[[-13.2  -4.0  -0.6   4.8   6.6   2.1]
 [-73.1  33.8 -21.2  -4.5 -57.8 -11.0]
 [ -4.5   9.9  -2.2   2.4 -11.0  -1.7]]
2.1

[[ 48.7 -16.1  -4.1  -5.4  11.6 -14.3]
 [-53.4   7.2 -18.0  48.7 -19.0   5.8]
 [ 75.1 -23.3  -0.9 -24.5  19.3 -14.7]]
-14.3

[[-62.8  33.7 -25.2 -64.5  43.4]
 [-42.6   3.1 -34.3 -23.3  72.6]
 [  5.4  -0.4  43.8  54.3  64.5]]
43.4

[[-24.0 -13.5  24.1 -14.9  34.6]
 [-19.5   0.9  18.4 -16.4  10.7]
 [-36.1 -26.8  34.8 -13.1  66.4]]
34.6

[[-62.9 -55.0  38.2 -60.3 -44.8  -7.1  16.9]
 [ 50.0  45.3 -11.1  24.8   2.3  65.3 -28.7]
 [ 34.5  16.1 -12.6  39.8 -32.8 -33.6 -64.8]]
16.9

[[-65.1  -6.6  59.4 -41.4  57.3   6.7  63.9]
 [-27.5 -27.0  33.7 -28.6  44.6 -25.3  23.3]
 [-52.0   7.6  42.3 -25.4  36.1  20.7  52.9]]
63.9

[[-62.3  30.5  57.1  25.0]
 [ 46.6 -73.9  -4.9 -68.4]
 [ 10.4  56.2 -30.6  37.2]]
25.0
---
array([[  1.5,  24.8,   5.7,  10.5,  28.9,  57.4, -19.5],
       [-16.2, -59.5, -21.1, -16.2,  -7.0,  -1.1, -27.7],
       [ 15.4,  59.9,  20.8,  16.5,  10.2,   7.2,  24.6]]) out -19.5

array([[  5.4,  -0.3, -26.4,  17.6],
       [ -6.8,  -1.2,  40.3, -20.8],
       [ -8.4,   2.1,  59.4, -26.7]]) out 17.6

array([[  5.7,  -3.0,  28.5,  31.4, -71.3,  31.1,  40.9],
       [ 38.6,  -2.4,  30.5,  37.9, -55.5,   5.4,  72.9],
       [ 54.0,  41.1,  -8.7,  17.0,  53.1,   5.6,  35.7]]) out 40.9

array([[ 36.6,  -4.3,  -3.6,  -9.1, -24.6, -52.3],
       [ 16.3,  20.7,  17.2,   4.6,   7.7,  -3.3],
       [  1.4,  10.4,  35.6,  35.2,  71.2,  49.8]]) out -52.3

array([[ -2.0, -14.4,  22.7, -14.5,  29.3,  63.9,  27.8],
       [-29.4, -39.0, -18.7, -10.9,  21.7, -40.2,  37.6],
       [  2.8,   3.8, -19.7,  12.1, -20.7, -54.3, -24.5]]) out 27.8

array([[ 30.6,   4.8, -14.9,   1.7],
       [-14.0, -73.0, -48.0, -75.1],
       [ -4.5, -28.7, -17.4, -30.3]]) out 1.7
---
[[-12.7 -25.2 -53.3   3.3]
 [ 27.0  -9.8 -48.3  33.3]
 [ 25.9 -31.7  -9.5  20.6]] value -53.3

[ 12.4 -55.2   5.1 -27.6] value 5.1

[-47.1 -38.3 -68.1  20.1] value -68.1

[-27.9 -56.7 -39.4  25.3] value -39.4

[ 5.6 21.7 23.6 52.8] value 23.6

[[-21.8  53.0  -0.9  15.6]
 [ 60.4  73.5   0.4  36.9]] value -0.9

[[ -5.6  49.2 -69.1  -8.2]
 [-11.7  44.4 -72.9  -8.4]] value -69.1

[ -3.0 -62.8 -56.0 -20.1] value -56.0

[ -0.7 -54.8 -39.0 -13.9] value -39.0
---
array([-101.860,   78.839,  -49.916, -185.777,   13.626,  134.530]) ==> -101.860
array([-0.16,  0.15, -0.10, -0.14]) ==> -0.16
array([ 0.18, -0.05,  0.02,  0.00, -0.13, -0.06]) ==> 0.18
array([-0.118,  0.079, -0.001, -0.033,  0.169,  0.116]) ==> -0.118
array([ 133.877,  192.427, -103.053,   20.393, -106.578,  -69.332]) ==> 133.877
array([  24.71,  -80.15, -100.47,  133.45,  -36.11]) ==> 24.71
array([-0.13, -0.04, -0.02, -0.18, -0.06,  0.13]) ==> -0.13
array([ 0.125, -0.177,  0.012, -0.122, -0.095, -0.165]) ==> 0.125
---
[[-15.3  10.0  -3.5  -2.9  -6.0  -0.4]
 [ 36.6   6.1 -24.4  74.6 -31.8  19.8]
 [  9.7 -10.9   7.9  -9.3  12.6  -2.5]] ==> -15.3, -2.5

[[ -7.6 -15.9 -22.0   2.6 -11.7]
 [ -6.5 -16.3 -24.8  33.0 -18.4]
 [-44.9 -44.8 -35.2  72.5 -31.9]] ==> -7.6, -31.9

[-22.5 -27.2  47.2   3.4  20.1  62.7] ==> -22.5, 62.7

[[ 28.4  -7.4  14.4 -27.1  -5.1  33.4]
 [-11.4 -14.2  -8.7  29.9 -14.1  69.8]] ==> 28.4, 69.8

[[ -1.7  51.4 -31.4 -53.6  31.6  -3.2  49.7]
 [ 12.5  35.2  -6.3  -8.6   7.0   4.6  -1.2]] ==> -1.7, -1.2

[[-36.2  24.0  25.7   5.6]
 [ -0.9  24.0 -59.4 -19.8]
 [-11.6  21.3   2.7  12.2]] ==> -36.2, 12.2

[-37.4   1.6  -8.6 -72.3] ==> -37.4, -72.3
